data =
[[  91.24    8.48   58.19   33.67   69.23 -127.25   45.19]
 [ 111.26  -22.73   40.61   -9.53  -12.58  -75.96    8.48]
 [ 174.76 -128.39   21.43  105.14  -49.82  -50.42   41.57]
 [ -30.10   33.35   11.07   92.52   74.32   55.35   55.59]
 [   6.38   35.39    7.71  -73.94  -48.31   68.89  -32.90]
 [ -23.70   33.90   13.74   82.23   70.79   45.84   51.68]
 [ 109.64  -19.51   57.44   84.37   79.55 -136.35   66.83]
 [  87.64  -44.49   34.47  138.48   66.79  -62.96   79.23]
 [  49.90  -10.49   30.61  105.68   68.98  -34.53   65.54]
 [ 111.50   12.51   74.47   38.53   97.09 -185.08   56.81]
 [ 170.37  -88.81   61.65  189.97   98.42 -181.06  113.12]
 [ 120.41    5.65   66.47  -12.97   43.52 -158.60   24.63]
 [ 147.36  -44.53   39.15  -57.07  -68.49  -79.66  -20.64]
 [ 167.40 -139.63   15.90  149.10  -35.29  -34.99   59.90]
 [ -15.82   52.29    5.50  -79.08  -39.53   84.06  -34.02]
 [ 144.13   -5.06   32.08 -263.30 -190.69  -36.75 -125.85]]
Rows and columns are counted from 0.
(0, 0)	91.24
(9, 5)	-185.08
(7, 3)	138.48
(1, 5)	-75.96
(15, 0)	144.13
(7, 1)	-44.49
(10, 6)	113.12
(2, 6)	41.57
(8, 5)	-34.53
(7, 4)	66.79
(8, 0)	49.90
(12, 6)	-20.64
(11, 2)	66.47
(12, 5)	-79.66
(0, 3)	33.67
(10, 3)	189.97
(0, 2)	58.19
(14, 1)	52.29
(9, 0)	111.50
(3, 6)	55.59
(11, 5)	-158.60
(15, 4)	-190.69
(8, 6)	65.54
(2, 3)	105.14
(1, 4)	-12.58
(14, 4)	-39.53
(13, 4)	-35.29
(10, 1)	-88.81
(15, 1)	-5.06
(1, 0)	111.26
(3, 3)	92.52
(9, 1)	12.51
(3, 5)	55.35
(13, 0)	167.40
(4, 1)	35.39
(11, 0)	120.41

X =
[[6883 7005 4676 2703 3109 6595 1369 6518 1613 5348 4645 5530 4859 5318
  6323]
 [6214 8090 5872 2980 1114 6870 1074 6383 2650 6286 3061 6969 4244 5318
  7103]]
Indices start at 0.
row 0 col 0 -> 6883
row 0 col 11 -> 5530
row 1 col 9 -> 6286
row 0 col 1 -> 7005
row 0 col 10 -> 4645
row 1 col 5 -> 6870
row 1 col 12 -> 4244
row 1 col 7 -> 6383
row 0 col 4 -> 3109
row 1 col 1 -> 8090
row 0 col 7 -> 6518
row 0 col 6 -> 1369
row 1 col 8 -> 2650
row 0 col 9 -> 5348
row 1 col 14 -> 7103

x =
[[ 72  38   2  14 -65  26  -4  -7]
 [-47 -61 -66 -22 -24  43 -44 -32]
 [-24  -2 -36 -11 -52   3  -6  40]
 [ -2  49  23  28  16 -64  26  38]
 [ 64   8 -19 -67 -49  75  -9 -18]
 [-62  65 -69 -24  23  20  52 -23]
 [ 17 -22 -44 -29 -74  43  -8 -24]
 [-62  53  50 -11  59 -67  34  -2]
 [-35 -34 -56 -13   1 -21 -67  68]
 [ 71  68 -45 -55   2   1  16  53]
 [  2  73 -42  -3  74   0  14 -50]
 [-45  44 -35 -27 -18  25 -13 -12]]
Indices start at 0.
(0, 0)	72
(6, 0)	17
(4, 3)	-67
(10, 7)	-50
(7, 1)	53
(8, 0)	-35
(6, 7)	-24
(0, 2)	2
(6, 5)	43
(10, 0)	2
(9, 7)	53
(3, 7)	38
(2, 3)	-11
(4, 7)	-18
(8, 6)	-67
(5, 4)	23
(2, 0)	-24
(0, 4)	-65
(10, 6)	14
(4, 4)	-49
(1, 0)	-47
(11, 5)	25
(2, 4)	-52
(3, 4)	16
(8, 4)	1
(7, 6)	34
(10, 5)	0
(4, 2)	-19
(1, 4)	-24
(5, 1)	65
(0, 3)	14

a = |  14 |   1 |  32 | -64 | -53 |  30 |
a[-6] = 14
a[5] = 30
a[-3] = -64
a[1] = 1
